[[-40, -5, -7, -12, -27, -1, -6],
 [-76, 24, 20, 24, 34, -13, -4]] -6

[-83, 53, 31, 35, -68] -68

[[-95, 52, 16, 20, 2],
 [0, -65, -12, -7, -35]] 2

[77, -17, -40, -12, 26, 14] 14

[-3, -64, -3, -74, 95, 61, -33] -33

[[20, 74, 46, 12],
 [-78, -82, -4, 4]] 12
---
Q: [ 11  51 -43 -96 -24]
A: -43, 51
Q: [  6  45  75 -59   1]
A: 75, 75
Q: [  3  78 -64  67  52]
A: -64, 78
Q: [ 58 -47  72  45  49 -31 -51]
A: 45, 72
Q: [ 78 102 -91  91  20]
A: -91, 102
Q: [  4 -39  58  12 -85]
A: 58, 58
Q: [ -1  78  61  35 -17  68  98]
A: 35, 98
---
[ 18  -3 -73 -30  46 -43] => 18
[ 69 -70 -92   1] => 69
[ 89  53 -72  13 -76] => 89
[ -6  75 -60  56] => -6
[-88  26 -84  14   9 -69] => -88
[-35  80  95 -63 102  79 -17] => -35
[ 56  41 -96 -66  25] => 56
[-78  34  15  25] => -78
---
[ 15 -81  -5  86   6] value -81

[[ 77   3 -28 -55  29 -30]
 [-81  19 -29  -6  74 -14]] value 3

[-20 -28  22 -42 -68  26 -74] value -28

[[  9  -5   6  21 -79]
 [  9 -23 -71  24   5]
 [-34 -10 -21 -28 -49]] value -5

[ -2  93 -38   3] value 93

[[ 34  17  14   5  19 -35]
 [ 15 -17  36  -5  39 -18]
 [-55 -48  22  61 -86 -16]] value 17

[ 83  19 -29  31 -15] value 19

[ 40  27 -77 -22 -34] value 27

[ 26 -17 -51  54  77] value -17
---
[[-97  76 -42 -30 -33]
 [-10  15  23  21 -19]
 [-46 -23   7 -30 -23]] -> 23

[[ -6   7 -35 -88 -35  54]
 [-33 -29  -3 -49  67  55]] -> -88

[[ -5 -82 -52   8 -25  68   7]
 [-12 -27 -29 -44 -30 -28 -34]
 [ 48 -36  -2 -79   4  42 -51]] -> -30

[[-11   1  13 -38  16  30]
 [  9 -37  47   8 -88 -69]] -> -38

[[ 68 -18 -50   8  15]
 [-26 -11  -6  48   6]
 [ 47 -77  -1 -46 -64]] -> -6

[[  36   14   40   22  -23]
 [  58  -21   82 -102   32]] -> 40

[[ -2 -54 -97 -22 102 -26]
 [ 24  14   2 -19 -45 -36]
 [-35 -44 -14 -23  10 -46]] -> -19

[[-47 -35   2  -8 -10 -15]
 [ 78  69  21  48  32 -21]] -> -8
---
-0.11	-0.14	0.19	-0.14	-0.05	0.09	0.04 ans = -0.11, 0.04

142.7	-204.9	61.4	71.6	158.3	20.8
-67.0	226.2	216.2	201.8	-90.1	39.6
ans = 142.7, 39.6

0.051	0.028	0.065	-0.122	0.020
0.038	0.033	-0.009	0.082	0.134
ans = 0.051, 0.134

1.19	0.56	-1.61	-1.24	1.65	-0.98	0.52 ans = 1.19, 0.52

7.90	-14.30	0.45	19.63	1.78	10.55
12.16	-14.30	4.22	19.63	-4.49	10.06
ans = 7.90, 10.06

0.971	1.719	1.727	0.211	-1.434	1.388
1.218	2.043	1.963	-0.084	-2.407	1.229
1.624	0.605	0.181	0.510	0.391	-1.023
ans = 0.971, -1.023

21.921	-10.462	-9.330	-22.059	-3.133	0.756	-6.154
-5.590	1.699	1.574	-11.193	2.931	-7.513	-15.820
ans = 21.921, -15.820

-1.070	-1.227	-1.803	0.101	-1.254	-0.160	-0.359
-1.162	1.399	-0.503	-0.240	-0.386	-1.230	-1.020
ans = -1.070, -1.020

0.93	0.83	-1.40	1.95	1.49	0.69
1.14	1.51	1.72	0.67	-0.50	1.41
1.26	-0.15	-0.19	1.82	1.53	1.18
ans = 0.93, 1.18

0.33	-1.67	-1.16	2.05	-0.24	-1.28
0.87	0.73	-0.82	0.28	0.42	-1.30
ans = 0.33, -1.30
